Each path below is one point turned by a fixed rotation once a step. After each direction that follows a path, write how fast that rotation turns it, in degrees each step (0 if it stays still).
Each turn is a multiple of 5 degrees from 10 to 175, or 0.
Each row of a path follows its step; steps can be skipped.

step 0: [  3   8  17  11   1  -2  -7  -4  -3  -7   7   2  -4   0   5 -26  14   7
   5  -5   5  -9   0   2  -9  -9   0  -6   5  -3  12 -14   3   9   8  18
 -11 -26   3   8  14   3   4   9   7   1  22   2   5 -11  -7   3  -3   1
  11  -4   1]
step 1: [ -4   1   2   6   8  14  -4  -1  -1  -1 -14 -11  22   1   3 -11   6  -8
   4   2  -5   6   5  -5   1 -19   7  -5 -13   8  10 -13   0  12  10 -10
  13  -7  10   1  -4 -14 -22   2   3  14  -2   5   4  -1  10  19  -7  -1
  13   8 -10]
step 2: [ -3  -4  13  13  -7  -2  10  -2   6   5  -7   2   0  -7   2   0  -7   8
  -8  16  11 -14   4  18 -14  -8 -12 -11  -1   3  14  -4  -6  16   4 -14
   0  19   6  16  10  -4 -19   5 -11   2   6   4   0  -7 -13   5   6   2
  -9  -9  -1]
step 3: [ -3   5  -9  -5  -2   2  11   0   0  -4  -4 -17 -15  -4  10 -17   8  -2
   8   3   1  -3  -2   3  -7  -2   7   4  -1   5  -2  12   8  -7   6   1
  18   9  14  13  -2 -16  -9  14   5  -9  10 -14  11   2   0  -4  -9  17
  -9 -22 -14]
step 4: [ -1  24   6 -20  -6   8  10   8   6  12 -14   9   4  -1   6  -5   9   4
   1   1 -12 -14  -8   1  -8   6  -2  -4   8   5 -10 -10   3 -11  -4  -9
   6   2  -4  -5  11  18 -10   0  14  16  12  -2  10 -12  -4  14   2   6
  -3 -10   0]
step 5: [  8   2  -6  -4   1 -12   5  10  12   9   2  16   7 -14   4   2  -6   7
   9  -1   9   4  11  11  15  13   8 -10  -4  -2  -6   1  -8 -11   7 -16
  24 -15   1  16   1   2 -18 -10   3   4  -5   2  -5   2   9  -3 -13  12
   6 -10   0]
step 6: [  3  -5   5   0  -1 -12  17   2 -12   3  -3  18 -10   0 -14   0   1 -10
   8  18   5  -7   7   7   7  -2   8  -5   6  -5   5 -13   2  -4  -6   4
 -19 -11   7  12   5  14  -3  20   7   0   0 -18  -1   1  -8  -3  -3  18
  15  -8   7]
step 7: [  3   2   8  -5  31   9   6   1  -5  12   1  -1   5  15   5 -12  17  -2
   6  -1  10   1   6  -3   8   2  16 -13  -9  -8  -6  -7  -8   7   6  -3
  -8 -17  -1   9 -13  -9   4  11  17   6  20   7  11   3   6  -6  -1   2
  -1  -1  -1]
step 8: [ -1   0  20  -1  12   6 -10  -3   1   0  -7  -1   2   3 -21   0  12  12
   5   3   5  -2  -7  12  13   7  17  -4   0  15  15 -10   3  15  10  -8
   7  -2  12   9   5   8  -7   3  -8  12   0   8  -6   1 -15  22   6   1
  -1  11   8]
step 9: [  0  -9  13   4  -4  11   8  -5 -16   6   9  -9 -11 -23   5 -12  -2   1
  -1  17  11   0  11   4   3  10   7  -4  -5  -5  12   7  -3  13   8   8
  -1  -5   5   7  -6  -9 -18  -6  -8   2  -4   8   9  -9  -4   4   1  14
  -9   3 -26]
Speeds:
[-3 -1 -3 -2 -2 -3  0  1 -3 -1  0  1 -3 -3 -2  0 -6  3 -1  2  0 -4  4 -2
 -1  0  3  2  3 -2  0  2  0  1  7  2  3 -2 -1  5  0 -1  0  2 -5 -2 -1  3
  2  2 -7 -1  2 -2  3 -1  2]
115

step 0: [-14 -18  -9   2  12 -25   5   7 -13   4  -2   3 -14  -2 -10   1  -6 -10
  -3  -2   2  -5   7  -8  -2 -12   2 -11   8  -1 -12  13   0   4 -13  -1
   0   9 -19   6  -9 -23 -24   4   1   5   4   6  -7   4   6  -5  -8  16
   5   3   8]
step 1: [-13  14  -3  -7  -4  -5   2   4 -15  11  10 -26 -18   6  -1   4   1   6
   5   2 -11  -2  12 -11  -5  -7 -24  -3  -4  -4 -17   3   3  -7  10   2
  -8 -10 -18  16  -5 -13  -7  -4  -7   2  -9   5 -18 -11  -8  -7   1  -4
  -3 -11   1]
step 2: [  3  -5  12  -6 -18  -8  12 -12  10  14  14   0   1  -3   7 -10  -9   1
   7   3 -12  -4   2 -15 -20   2  -7 -22   4 -14   7   0   2 -21 -13 -18
  -6   8  -7  -1  -5 -19 -10   2  -1   5  -5   4  -2 -11   2 -15   4 -13
   4   2  -2]
step 3: [  4  -2   1   1 -13   5   6   2   8  18  -6  -2  -1  -3   1   8 -19   8
   7 -18  15   3   7  -7  12   4 -14 -10   0  19   3   2   8  -9 -18   1
 -11   9 -15   9  -5 -20 -14   1  -1  -3  -2  -3  -6   9   7 -10  -3  23
  -2  -3  12]
step 4: [  5   1  19  -8   1   6  -4   4   0  25  -9  -8  -7  10  -3  -2   1  -1
  17  -7   0  18  13 -15  -2  -1 -14 -15 -11  -4  -8   9   1  10  21  -1
 -12  -3  -5  -1  -9 -13  -2   6 -20  20   1   0   6   0   0   3  -4   5
   1   8  15]
step 5: [  3   7   6   8   4 -12  15   0 -13  12   9  16  -4   4 -10  -2  -8  -4
  10   5 -16  -2  -8   3   1   1 -13 -13  -9  -7  -5  10  -9   6  -7 -31
 -14  12  -7   6   2 -19   6   4  -4   7  -1  11   0   4  18   4  -1   8
   1  19   1]
step 6: [-26   4  -5 -14  -3   7   5 -10  -3  14  15  10   0  -5  -4  -5 -10   3
  -7 -16  -9   9   2   6   7  -3  -5   4  -8   9 -20   0   0   0   0 -17
  -8 -15 -17  16   2 -10 -12   4  -9   3  10   3   1  -4  12  -9 -11  16
   7 -15   6]
step 7: [ -5  -5   6 -11   3 -10  11   7 -16  10   0  -8 -11   1   4 -15  -6  -3
  -8 -23  -7   4   9 -20   0  -1   7  -8   9 -15  -4  -7   3  -4   3  -6
 -14 -15 -13 -20  -9 -13   6   4  -1  22  -3   5  -2 -12  13 -12   8   6
   6  -1   2]
step 8: [ -2  -3  -3  13  -1   4  28   6   1   7   5  -3 -19  16  -7 -11   3   0
  13  -5  -7 -14   2 -16   2   1 -14  -2   2   6  13 -15  -6 -14   2  -9
  -8   6 -23  11 -11 -15  -1 -11  -1   1  13  -1 -10   5  14  -3  -6   8
  -2   3  -8]
step 9: [ -4  -5  14   5  -6  -2  14  -3  19   6  14   4  -6  -3   4  -3  -7  -5
   3 -14  -7  14  28  -5 -11 -10 -16  -3   8   9  -7  -6  -3 -13   7  -4
  -5 -18   1   8   0 -21  -6   5 -19  -9  -6  -3  11  -4  -4   4 -18  10
  -3   7  -2]
Speeds:
[ 0 -4  3  0  0 -5 -1 -1 -2  5 -4  1 -3 -3  3 -2  2  2 -1  2 -3  0  1 -2
 -4 -1  2 -4  2 -4  3  1 -2 -2  0 -1  2 -2  5 -3  2  2  4  6 -2 -4  0  1
  3 -3  1  2 -1  3  2 -2  3]
145
[-1 -6  1  0 -3  3  2 -5  1  1  2  1  3 -4 -2 -3  4 -1  3 -1  0  1  1 -3
 -2  2  4  0  0 -1 -4  0 -1  2  1  1  4 -1 -1  2  0  2 -2  2 -6  5  3 -3
 -2  0 -3  1 -3 -5  0  1  1]
155
[-5 -2  1  1  2 -1 -1 -4  6 -3 -1  6 -1  4  0  2  0 -1  2 -2  0  0 -2  3
  0  1  0 -6 -1 -1  2 -2  0 -2 -6 -4  1  3 -3  2 -1  2  2 -3 -3 -4  2  2
 -1 -1 -1  1  0  0  1  0 -4]
120

step 0: [ 14   7  11   2  -9   4  -6  -5  -9  -1  -8  19   5   0 -11  -8   3 -11
  -5   5  10   1 -14  -8   1  -2 -13  -2   1   3   4  -1  -1   7 -16   1
   9   1   5   5  13 -17   0  -4  18   8 -16   2  15  11  -8  17   3  -3
  -3  -5  17]
step 1: [-18  19 -11  -2 -10  -1  -6   0   1  -6  -3  14 -26  -7  -3 -12   3  -6
   2 -15  -2  10  -7  -2   0  -2  12   5 -14  -4   2  -2  -7 -12  -1 -17
  -6  -9  -4  -6   5   5   1   1   4   8  -3   5   8 -12 -11  -4  14  13
  -8   2  10]
step 2: [  2  -4 -12  11  -3  15   4 -15  12  -3   2  15  -4  -7   0   9  -2 -10
   4 -12  -1  15   8  -9  14   0   3  -9  -3   8 -10  -1  -3  -1  -8   3
  -3  11 -10   1  11   2  -3  -7  15 -16  -4   3  -2  -2  27   2  -1  15
  -7  -9 -10]
step 3: [-16   4  -7   8  -2  -1   4   0  -6  -7  -6  -3   3   2  -5   4  -6   7
   7   1   7  -4   4  -7   2  -8 -20  -3   0 -26  -1 -22 -10   2  16  -2
   7  13 -19 -13  -3  -8   4  -3  17  -6  15  -1  -5  -3  -5   1 -14   6
   0   7  -3]
step 4: [-15   9   3 -13   6 -17  -1  -3  11   3  -3 -10  12  -2   4   0   2   5
   8  -3  11 -11   4 -10  -3   6  -9 -13 -14  16  -8   4 -17 -12  -9   3
  -7  -6   1  -4   8  -4  -3   4   0  -8  23  -4  -3  10  -1  -8  -4   4
  12 -10  -9]
step 5: [ -1  -9  12  -6   4  -1  -3   0   3  15   0 -12   1  11  -7   0 -12   4
 -17  -2  23  -1 -22   4 -11  -7 -13  -4  -9  -2 -11  17  -1   1   3   5
  -6  16   1  -5  -2  15 -13   1  13   4  -3   4   6   0   3   4  -1  -4
  -7   8 -12]
step 6: [ -3  10   8   2  -1 -16   8 -19  -1 -11   2  -6 -18   5  -3  -3  -3  -6
   4  -4  -6  -9 -14  19  13   1   3  -7  10  16  -6  -3  -1  -3   5   2
 -12   6  -7   0  -4  11  -2   5 -13   5  -2  14   0   7 -20  12 -14 -13
  -3   5  -2]
step 7: [  7   5   4  23  11  -5  12  -5  -7   8   8   4   5  -2   2   6 -18  -2
  -4  -9   3   6  10  -2   9 -17  24  16   0  -4   0  11  -1 -11   0   8
   0  -6   5  -9  -2   9  -6   3 -18  -9  -2  -8  14  13  -4  -1  -2   5
   3   6 -13]
step 8: [  4  -2  -8   2  18  13  -5  12 -12   4   1  -3 -12  -1   9   7  -9 -15
  -1  12 -14  -8   8   5  -6  -4  13  17  10   3 -12  -9   2  -6   3   3
  10  19   2   8   3  -3  -5   4  11   4  14   6  -9   4   2  -8  -7 -13
   9  10  -3]
step 9: [  1  -7   1  -1  16   3  -2   3 -12   3   1   9  -1 -16  -1 -12 -10  18
  -1   8   5  -6  -3 -13   0  17  -2   1   6   8   8   2  -8  -3   1  10
  -5   5   0   5 -13 -27  14  -6 -16  -5 -11   3  -9   3  -5 -14   0  -1
  14   7   0]
Speeds:
[ 3  2  1  1  0 -2 -5  0  2  0 -3 -3 -1  0  1  3 -4  2 -2  1  0 -2 -3  0
 -8  2 -6 -1  1  3  3 -3  2 -4 -3  0 -4 -2  1 -5 -2 -2 -2 -2  0  2 -2  0
  0  4  2 -1  2 -1 -2 -2  3]
70
[ 3  0  1  3 -1  5  4  3 -3  3  1  2  2  5  2  4  1 -2  0  2  1 -4 -4 -2
  0 -4 -6  2 -3 -4  1 -2  3 -3 -2 -3  4  1  1  0  0  5  0 -1  5  2 -2  3
  2  0  1  1 -2 -1  1  2  0]
145
[-2 -1 -3 -1 -3  1  0  2  0 -5 -3 -6 -1  3  0  0  0  2 -2 -2 -1  6  0  2
 -6 -1  2  3 -1 -2  1 -1  0 -2  7 -2  4  3  2  0  1 -2 -4 -1  2  1  0 -1
  3  0 -4  1 -2 -1 -1  4  1]
155
[-1 -1  2 -2 -1  0  0  4  0 -2  2  3 -5  1  1 -5 -6 -2  3 -3 -2  2 -4 -3
 -3 -1 -4 -1 -2  5  4  2  0  6  1 -4  3 -2  0  1 -1  1 -1  2 -3  0 -1  0
 -1  0  3  0 -3  0 -1  1 -5]
85

step 0: [  3   9  12  -1  11   5   0  -2  -4  -9  -8  -8 -12 -14  13  -9  -8  -1
  -5  -1  -5  -1 -20   3  -2 -11  -9   4 -11 -11   0  -8  -9   1  12  -4
   8  -3  17  -5  -8  14 -14  -2   6  10  19  -9   9   3  -2  19   5  10
  -7  25  -7]
step 1: [ 17  -8  20   4  -6  -5   3 -29   1  -2  -5  -1  -2  -5   4  -3   5  -4
 -15  -1   8 -10  13   4   6   0   3 -10   3   6  -7   7  -1  18   2  11
   2  -6 -10  11  -3  -3 -11  -4  -7  11  -6 -11   4  10  11  -6  -4 -19
  24 -10  -9]
step 2: [-10  -1   2  -9   1   0  10   2   3   4  -2   4   2   7 -17  -2  25 -23
  12   3   1   3  14 -19   4  -1  -9  -2  15  -9  -4  11 -14   1  -2 -10
  16  -4  11   8  -6  -8   1  -3  26  -2   4   7   5  -8  11   7   9   4
  -9   3 -11]
step 3: [  4   0  -8 -11   9  14   8 -17   4  -5 -11  -5   9 -10 -11 -20   0   0
  15  -2  11  13   3  14  -7   3  -4 -11 -19   7  10 -14 -13   5   7   5
  -5  -4 -11   2  -7   5 -10   7 -11  -8   6  -7  13  -1 -13 -12   6  19
   0  10   3]
step 4: [ -5  -9  17  11 -10 -14  -3  10 -17   6  -1 -12  12   8  -6  -8   8  -3
   8  11 -18   3   9  -1 -12  -2  12   3  22  25  -1   9   4  -1   0  12
 -12  -7 -10  10   0  -1  15   7 -11  11   6  -4   6  -1   2  -1  -5  -1
   9  -6   9]
step 5: [  1   3 -10   8  -2   3  -9  -5   2  -3  -9  -2  13  19 -10   9   0  -4
  -9   6   7   7   2 -12  -1   6   1   3  16 -15 -13 -15  -7  -5  12   4
   7   6   4 -18  27   7   8  -2   1  -5   6   3   9   3   1   9   1  13
 -21  21   5]
step 6: [-10  -4  -8 -11   2  -4   6 -12   0   7  -2  -3 -11  -2   4  13  -5  -8
 -14   5   5   5  -9   5 -20 -17   5  -3 -10   6  13   1  16   7   5   7
  -5  -3 -10 -30   1 -10 -17  -4 -17   3   6 -11   3  -2  -7   2  -4  15
  15  -9  -7]
step 7: [  7  -6 -10   5  -2 -31  -2   2 -22   0   0  -8 -11  -3   5   0   5  -4
  -3   3 -12  -1  -6  -2  -1   8   9  -3  16  -1  -7 -11  -3  11 -15  -9
   9  -2  20  10  -3  -5   6 -12  -5   0 -13  16  18   0  -5  13  -4  -8
   6  -3 -14]
step 8: [ 14 -10  -5  -6   5  17   1 -12   8   5  13   4  -3  25  -6   3  -8 -12
   5 -22  15  11  -6 -13   5  -1  -7  -2   4 -18 -13 -11  -5   1  -2  -9
   1   4  -9  -2   0 -20   1   7  -2  -6 -13  -1  -3  11 -17 -10   1   3
  -4 -10  -5]
step 9: [-28  -5  -3  -9   4 -15  -1  19  -5  -8   8  -8 -17  -3   1   0  -4   3
   8   6 -12   3   0   6  -4  -1   2   9  -4   5   4   7 -13   3  16 -20
 -15   0  -7   3 -27  -5 -10   0   0  -3  10 -12  -5   7  -8 -13  -3  10
  -3   0  -7]
Speeds:
[ 0  0 -2 -4  0 -2 -4  3  2 -3  2  5  5 -1  1  1  0 -4 -4  0 -1  2  2  1
 -2 -1  0  1 -1  3  5 -1 -2  1  0 -5  4  3  4 -3 -1  4 -2  3  2 -1  1 -2
  2  0 -2 -2  3  2  5 -1  2]
110
[-3 -1 -1  1  1 -4 -4 -3  4  2  0 -1  3 -1  4  3 -4 -4  0  3  0 -1  3  2
  1 -4  0  2  1 -3 -2 -2  0 -1  2  3 -2 -3  1 -2  2  3 -5 -2 -1  3  2 -2
 -1  1  5  6  0 -4 -1  0  2]
70
[ 4  0 -2  1  0  2 -4  0  3 -5 -5 -4 -1  3 -5  0  0  4 -2  3  0  0  5  4
  3  0 -1  2 -3 -3 -1 -3 -2  0 -2  2 -1  5  3  1 -1  0 -2 -2  0 -2 -5  0
  5  1 -2  1  0  0  1  2  2]
155

step 0: [ 13  -8   0 -11  -6   6   6  -6  -2 -17  -3  -9 -20  -7  -5  -3  15 -11
  -4  -5  -9  -2  -1   4  -4  10  -4  -4   4  -6 -12   5  -2  18  -1  -3
  -2 -13 -26 -10   4 -15  16  -3  -2   2  -1  -1 -22  18  -6 -11  17  -8
  -7  -7  12]
step 1: [ -7   6  15   2 -10  12  -7  -2 -23  13  -5 -17 -11  16  16  -6   7 -11
   8 -13  13 -10 -10   4  -4   1  -1   2  -9  -3  16   8   6   9  -2  16
  -2 -14  -9   6  10  -3   7   6 -13 -14   7   0  11  15  -5   7  10   5
  -4   5 -12]
step 2: [-16  12  -7  -6 -12  -1 -17  19   9 -15 -11  -5   2  -8   5  -4  -1   3
   6 -10  -2   0   1  -9  12  27   4  11   1   6  10  -1  12   0   4  13
   8 -17   4   3 -10   3  -2  -1  -7  -1  -4   7   7 -18   2  -8   6 -12
 -18  23   0]
step 3: [  8  -5 -14 -12  -2  10   0   0  10  -2  -8  10   0  12  -8  -1   9  14
  -3 -15 -10  -7  -6   0  -8  24   8  20  -5 -11  -9   5 -17   2  -1   9
   2   8  -6 -23  -3  -8   5  22   7   6  -7  19 -11   7  -4   5  -4  -3
  -7   4 -11]
step 4: [ -7   6   8   2   8   0   3   4  -6  -2 -14   8  -8  -2 -11   9  16  14
  -3  -2  -2 -26  -5   8   4 -14  -3   1   1  -2   7   2 -20   7 -10  20
  -6 -21   2 -13  -1  -5  24 -18   8 -10   8  -5   3   9  -6  14   2  -6
   4   1  -8]
step 5: [-10  -6  10  -3 -17   7  -4  -3  -9  -3   5 -16   7 -18  15  -2 -10   1
  14 -13 -17 -14   9   5   7   7 -17  -4  21 -12 -10  -1   4  -5  -6  12
  -7   0   6  -9  12  -7   1  -7  -7  -3  10  -5  -6  -6  15   9  17  -8
   0  19  -8]
step 6: [  5  -8 -13   6  -1  14  -8  -8 -13 -17   6 -14  -3   1   7 -11   4  18
  -8  -5  -3  12   4   5 -15  21  -4  -4   2  -3  -2  -6 -16  -5  12  11
   1  -2   9   9   5  -2  14   5   4   6  -3  21  27  -3   5  -6   8  13
  -2   8 -14]
step 7: [ -5  18 -22  -8  11   2   0  18  -9 -28 -10  -4  -3  13   2   0   3  10
  -5   4  -4 -15   3   8  -3  17  -2 -13 -11 -12   0  14  -3 -10  -7  -5
 -12   3  -3  -4 -12   3   1 -14   8  -6  -9 -11  -2  -3 -16  11   3   5
  -6 -10 -13]
step 8: [-15  -2  -2  -6  -7   3   2 -10  -7  -1   3   2  14  -4   1 -11  -4  -4
  -9   0  -4 -10  -8  -4 -13  -5  -6 -10  -9  -4 -13  15   1  -2  -7   4
   4 -18  -7 -22  15 -36   1 -11  -2  -4   7   1 -15 -16  -4  -4 -13   1
 -11  -5 -10]
step 9: [-28 -14  -2 -10 -10  -3   5 -10 -25  -6   5  -9  -9  -3   2  -3  -1  -4
   9  -1  -7   0  11  -3   9   2   1  -1 -12  -3  15   8  -7   5   7  20
 -11  -7  -7  -1  12   4  18  -3  -1   9  -9  16   5   4  20  -8  -8  -1
   8  -9   7]
Speeds:
[-3 -1  0 -5 -2 -1  2  1 -3  1 -3 -2 -2 -2  5 -2 -4  2  1 -1  0  5  3 -6
  2 -1 -3  3 -2  3  0 -5  0  0  2  1  1  3  4  0 -1  0  1  3  0 -3  6  1
  4 -2  1  2  3 -2 -2 -5  0]
95
[ 2  2  2 -3  7  2  3 -1  5 -5  1  0 -2  2 -2  1 -2  2  1 -1  2  0 -2 -2
  2  0 -2 -1 -2 -4 -2 -2 -4  2  3  2 -2 -1 -1  1  1 -2 -2 -1 -2 -3  3 -3
 -3  3 -7  1 -1  3 -2 -3  2]
100
